In the data rows, the value 500 means zero.
Here is a table of points, one per row:
[593 176 516 569 423 399 212 369 358 637 258 608 644 636 383 391 505 576
 548 569 650 476 522 672 471 497 566 715 547 521 340 402]
[618 508 287 385 308 655 494 626 500 405 551 389 649 452 522 551 547 397
 557 394 330 492 243 542 401 347 332 577 478 413 689 888]
[502 422 487 691 197 694 393 651 361 482 457 631 551 706 366 441 751 416
 524 583 855 381 689 421 576 312 507 468 532 494 369 596]
[431 475 472 582 423 587 463 713 583 598 758 545 382 372 445 591 449 700
 461 542 507 720 438 384 846 298 803 502 644 271 588 504]
[630 278 509 594 502 685 416 639 684 620 430 564 535 496 390 576 458 373
 581 511 300 468 266 512 362 579 759 388 562 489 390 118]
[260 672 501 258 459 693 526 578 632 520 642 525 796 721 816 624 238 523
 307 711 734 565 398 548 497 341 649 664 397 339 366 467]
[534 303 487 420 592 390 569 768 631 539 438 554 588 249 640 469 192 702
 424 532 704 465 544 460 768 498 323 535 441 295 515 369]
[541 687 561 495 459 421 644 513 607 721 468 680 448 584 575 594 439 783
 301 276 525 530 292 355 239 535 424 429 654 508 366 462]
[563 487 252 464 568 599 438 397 299 304 725 469 409 683 597 503 560 629
 857 116 700 503 470 269 342 487 512 543 386 720 474 553]
[208 438 288 586 318 575 665 189 534 481 456 638 745 187 708 677 544 580
 411 305 365 544 796 576 307 261 607 480 385 472 575 353]
[788 820 736 712 477 590 434 711 680 264 458 338 661 330 256 435 335 674
 715 389 697 505 666 640 338 429 609 403 472 332 631 572]
[692 416 477 806 415 825 691 217 490 410 545 318 198 675 551 320 581 456
 337 357 520 404 390 779 625 633 496 493 500 476 429 292]
[329 616 546 627 553 454 517 786 552 732 349 486 542 185 498 544 610 180
 615 317 526 689 602 595 577 230 643 554 441 821 436 379]
[488 710 494 651 576 709 326 569 530 349 468 445 465 388 206 447 423 393
 289 646 499 371 558 661 277 691 375 711 440 253 533 554]
[538 419 236 307 922 656 494 615 513 477 504 362 333 527 469 555 428 676
 588 650 564 392 240 611 308 509 751 774 436 653 445 520]
[434 565 374 165 394 504 630 707 219 551 364 702 287 419 362 508 429 491
 315 101 682 526 734 602 329 648 518 559 505 501 639 597]
[360 490 436 339 470 439 537 494 413 246 568 549 652 637 427 343 517 315
 502 418 492 752 468 498 440 548 382 588 396 112 748 353]
[468 425 593 253 253 405 459 529 324 688 212 352 358 269 554 422 626 525
 594 693 480 499 489 369 412 344 348 528 502 744 864 473]
[667 530 415 251 314 490 694 515 475 636 521 215 361 750 507 705 251 487
 647 573 351 315 863 697 593 516 610 208 660 421 573 476]
[360 301 643 502 342 492 493 558 552 238 158 628 439 550 796 646 356 513
 742 536 302 154 536 448 934 601 419 366 613 458 465 423]
[637 579 396 496 425 435 492 440 824 455 566 634 557 425 647  24 343 456
 399 607 446 752 532 426 600 423 526 266 385 605 835 613]
[426 436 353 624 673 419 359 321 793 380 389 471 321 302 302 409 343 687
 466 470 741 600 437 722 721 457 466 752 395 585 302 623]
[255 785 434 524 617 506 429 371 530 368 528 443 429 588 174 669 434 416
 704 514 617 282 610 215 800 192 432 268 360 801 395 357]
[708 504 598 432 615 669 718 594 392 488 330 474 961 516 649 106 533  78
 518 370 401 441 423 674 633 432 574 592 459 663 267 423]
[384 413 604 489 705 611 665 677 435 534 257 316 458 392 397 512 648 390
 538 521 351 549 531 386 235 293 259 376 873 388 341 657]
[253 410 370 370 540 500 312  57 718 694 558 505 415 330 707 301 577 519
 606 491 485 256 722 692 656 607 494 506 587 440 587 560]
[594 673 767 475 502 971 614 318 475 607 281 638 594 492 578 527 613 607
 512 541 734 771 312 602 502 685 602 443 524 411 475 234]
[357 601 556 699 660 571 665 416 730 464 524 770 359 621 581 500 649 494
 655 371 402 752 488 636 305 451 260 328 508 215 385 667]
[478 682 531 179 724 596 366 493 813 517 369 641 620 537 632 477 373 382
 675 592 323 479 425 172 604 555 633 466 666 416 347 792]
[456 582 350 638 364 675 537 433 463 301 521 368 381 452 526 515 515 517
 399 737 296 448 430 540 534 494 531 485 166 771 589 520]
[449 523 548 599 336 350 758 393 460 821 456 521 428 999 330 327 559 280
 459 622 624 627 567 265 396 488 379 458 305 620 631 466]
[571 594 444 545 440 258 362 685 467 336 683 544 780 458 561 580 603 557
 486 564 418 508 333 568 583 395 281 215 283 457 451 268]
[505 651 403 605 450 454 293 633 359 487 475 614 639 555 114 654 480 604
 526 442 301 786 637 412 544 653 649 385 677 421 768 339]
[590 286 406 525 646 637 568 547 321 427 390 457 404 320 608 425 490 536
 420 701 454 719 391 300 318 554 420 175 192 611 569 616]
[599 799 385 461 365 253 464 475 220 433 464 639 532 701 543 450 648 462
 631 457 409 521  47 553 672 370 462 613 567 464 461 521]
[802 461 660 293 353 652 536 390 491 485 533 630 174 493 402 595 817 292
 632 615 687 644 374 436 692 423 796 557 144 195 727 597]
[497 675 366 477 634 439 493 463 601 437 513 609 491 635 542 697 450 365
 677 876 546 299 559 463 321 424 186 528 625 567 536 313]
[487 485 485 537 525 544 669 750 703 541 578 375 598 249 426 692 877 346
 648 355 821 302 361 389 613 807 498 509 464 375 519 521]
[134 667 572 576 406 390 732 488 600 374 327 249 654 633 582 522 641 303
 486 584 548 518 453 526 409 490 373 729 542 409 392 421]
[525 608 306 779 484 394 282 684 638 644 433 438 274 319 783 605 515 566
 749 612 286 716 554 381 461 773 318 464 451 320 412 349]
[662 478 506 342 759 439 339 537 583 531 258 833 351 622 634 343 459 196
 424 576 687 303 753 509 500 373 515 707 448 500 596 281]
[536 587 495 559 676 217 608 313 462 330 638 406 525 534 266  94 583 488
 537 536 266 374 296 450 491 356 696 502 465 453 268 510]
[491 703 826 674 654 111 449 572 330 646 514 536 449 630 411 556 436 487
 338 615 416 287 522 630 509 532 493 491 492 641 421 502]
[393 511 556 393 659 486 314 113 562 722 471 365 454 408 464 585 588 644
 734 328 379 660 358 514 344 577 346 497 428 510 421 563]
[747 222 576 496 474 195 549 415 694 246 605 597 603 479 507 597 319 180
 263 452 492 724 432 614 434 531 276 370 697 671 732 720]
[587 480 318 486 320 452 619 388 419 637 594 641 707 382 454 569 500 454
 567 456 600 655 354 343 526 503 368 949 622 437 370 346]
[501 462 521 602 237 384 391 430 600 296 340 479 430 522 463 666 384 430
 646 471 415 547 556 432 388 917 453 667 401 741 234 551]
[507 538 375 216 617 743 583 639 619 507 572 334 423 572 803 526 734 391
 383 248 575 546 547 376 514 539 567 468 582 837 641 378]
[508 343 451 489 621 122 442 397 390 491 399 581 511 419 562 371 588 549
 412 230 673 451 536 491 400 564 401 454 612 299 569 373]
[731 275 545 535 619 349 676 463 598 827 823 552 727 345 535 542 536 529
 500 611 611 231 496 287 142 588 667 391 474 388 373 293]
[322 669 386 372 306 265 212 276 289 459 527 304 500 340 563 541 413 261
 360 478 587 436 604 823 451 438 830 371 277 294 444 604]
[662 536 635 518 407 512 400 216 352 101 485 313 523 459 692 698 446 520
 309 330 425 390 477 161 531 563 611 609 795 548 595 158]
[368 700 629 489 392 572 484 586 280 518 626 729 503 456 692 456 360 604
 468 610 549 603 507 477 646 910 521 735 445 718 554 513]
[655 755 123 563 362 488 816 564 739 682 469 612 604 570 422 365 458 784
 475 618 395 374 792 469 552 529 572 613 500 596 477 478]
[536 442 561 722 589 454 362 573 277 513 382 153 629 511 507 561 369 521
 450 584 538 729 588 224 371 414 781 454 541 676 466 529]
[658 671 636 384 210 439 528 635 423 377 492 420 446 240 355 357 558 578
 290 734 679 558 571 377 358 785 438 500 674 495 353 512]
[419 538 399 619 754 568 214 472 388 615 484 451 684 733 758 499 794 558
 409 572 484 535 622 522 540 485 491 447 770 424 665 810]
[527 420 637 569 492 738 507 351 220 467 685 819 472 465 378 599 478 476
 492 438 192 361 651 392 534 396 375 448 402 212 290 591]
[726 537 362 481 696 575 638 611 348 609 400 616 644 271 509 316 314 456
 772 305 584 429 280 405 810 394 474 461 591 721 658 576]
[385 329 535 620 720 417 528 552 467 435 570 418 623 505 371 582 542 565
 431 517 222 452 551 378 690 496 501 791 338 421 546 414]
[406 324 352 596 380 530 529 550 592 523 272 512 425 617 248 340 374 421
 626 558 206 513 313 569 538 654 420 703 776 366 553 592]
[544 475 344 455 580 386 555 580 290 676 491 156 415 412 599 664 565 593
 494 690 576 647 345 766 665 540  25 437 208 467 510 381]
[ 46 466 778 533 796 692 302 531 270 677 519 685 675 543 439 283 697 763
 380 546 325 148 384 518 564 761 458 326 350 665 749 716]
[730 525 526 587 611 527 558 339 622 520 572 424 537 442 419 801 632 448
 397 619 566 369 575 381 665 725 402 417 422 543 506 778]
[609 269 592 404 477 485 418 620 488 428 503 512 405 282 579 417 622 594
 392 629 632 582 657 426 702 338 395 707 759 409 480 762]
[426 481 516 894 616 350 620 580 615 325 661 637 610 547 416 639 638 403
 300 396 473 437 595 658 626 735 685 454 488 739 564 669]
[692 458 381 440 460 523 546 617 570 518 342 547 431 537 375 687 617 684
 310 262 519 506 458 980 465 427 372 342 601 710 379 482]
[214 395 294 249 747 376 482 629 448 191 711 416 288 179 394 338 652 210
 648 605 445 629 621 522 345 669 809 402 595 419 349 330]
[613 539 418 312 440 265 356 583 555 603 262 603 243 537 446 599 559 422
 231 237 399 401 319 243 519 347 620 461 352 408 552 391]
[564 367 803 404 451 320 686 179 613 399 702 577 340 351 339 497 611 701
 547 656 447 690 361 572 621 343 575 470 788 761 550 444]
[662 577 433 284 596 495 530 360 653 361 212 392 593 692 414 606 829 539
 437 742 372 363 551 583 472 600 652 333 552 469 614 398]
[469 471 471 238 507 651 652 390 537 593 503 122 752 619 180 519 496 526
 366 377 575 580 716 395 777 404 354 366 541 366 287 560]
[504 374 737 529 649 210 667 496 393 304 535 220 596 535 865 467 593 816
 519 469 727 392 558 414 604 511 492 503 408 341 546 505]
[505 620 722 211 357 571 518 352 499 594 610 252 713 481 360 506 380 494
 406 370  52 516 550 498 637 632 515 813 503 641 558 579]
[290 611 562 692 551 559 691 303 349 403 718 485 435 491 437 559 110 425
 832 393 776 290 506 451 419 463 318 566 728 522 778 537]
[492 459 655 191 481 505 656 519 483 466 527 762 418 445 471 680 204 531
 305 647 389 596 463 667 266 273 522 402 419 616 248 600]
[281 511 569 583 437 495 643 408 450 307 308 547 461 527 393 260 603 824
 525 791 626 673 521 532 594 230 541 397 595 516 468 312]
[289 500 475 797 144 515 560 527 654 469 324 605 543 384 556 627 511 523
 245 544 464 350 255 292 285 398 590 566 424 476 690 643]
[685 318 415 588 480 653 211 572 513 569 720 352 463 579 526 322 401 757
 448 512 440 479 549 550 256 268 460 705 679 490 557 360]
[371 642 867 262 562 399 511 598 634 513 580 473 587 614 427 642 331 493
 680 528 621 509 369 733 368 560 517 617 407 534 587 559]
[464 840 422 577 523 532 532 446 458 682 383 417 482 416 543 442 650 695
 561 443 448 432 698 611 451 544 523 550 500 533 569 466]
[140 264 199 458 332 522 607 654 457 547 669 569 451 671 388 666 408 512
 311 554 589 376 146 483 598 570 579 415 620 521 329 626]
[569 396 227 653 646 439 580 494 416 378 622 631 467 875 551 508 471 507
 415 624 497 894 845 436 494 650 489 698 506 613 419 592]
[446  64 565 451 335 320 562 507 634 650 177 434 597 737 460 530 403 740
 860 364 628 599 518 424 371 648 813 509 236 465 471 769]
Along one direction, these points spread out more than along any other. Take the direction at right angles to it along which they spread out most. Go by this last direction. How many in every 100 of the points above lie lower along it than each point below? Round to a whole number. More than half of the points above lie lower than the first one.
[600 794 654 632 751 415 815 538 263 520 496 584  91 469 707 385 351 531
 471 372 259 566 626 433 581 589 586 521 453 229 312 566] 56
[388 663 391 435 458 545 298 392 725 425 539 504 463 499 506 257 377 508
 405 418 735 340 307 366 256 486 493 232 625 527 580 506] 32
[437 261 699 641 563 681 551 509 485 282 399 537 554 563 605 626 327 462
 671 451 298 511 698 629 357 367 524 520 219 493 627 531] 58
[559 471 567 351 365 585 339 344 360 632 923 779 750 407 433 433 624 460
 818 688 437 471 691 607 488 657 217 395 405 625 385 389] 42
[815 521 270 497 517 327 293 588 319 388 492 659 695 552 602 567 513 783
 617 419 434 396 387 750 474 458 626 317 503 358 528 611] 51
[525 477 712 460 341 505 131 636 902 540 688 380 420 670 607 269 458 520
 329 118 444 711 539 399 623 518 292 360 274 496 127 460] 58
[423 396 639 419 116 552 467 868 510 330 753 487 257 573 694 275 728 578
 667 476 384 144 629 573 350 359 478 570 540 669 303 621] 42
[367 435 729 584 615 481 476 758 645 740 822 332 258 708 499 593 587 414
 551 415 449 548 446 707 526 346 604 679 644 428 972 204] 30
[728 641 547 762 414 449 375 313 415 857 595 378 458 373 746 609 530 161
 548 676 643 626 407 617 485 285 687 553 698 486 369 881] 49
[544 487 667 406 653 742 107 489 408 377 361 606 440 588 453 802 455 384
 334 490 678 640 512 424 580 362 383 477 523 610 333 364] 33
[525 371 441 570 468 667 479 465 341 717 561 239 405 529 433 218  34 298
 371 549 571 318 388 468 479 583 404 315 397 418 593 418] 42
[625 378 494 616 651 535 567 355 569 648 591 650 391 344 312 670 577 547
 254 449 350 257 648 368 451 348 313 768 260 461 527 608] 74
[321 317 453 632 438 579 564 534 355 650 524 544 466 403 584 447 373 311
 476 456 583 638 463 580 577 694 624 113 787 501 434 379] 49
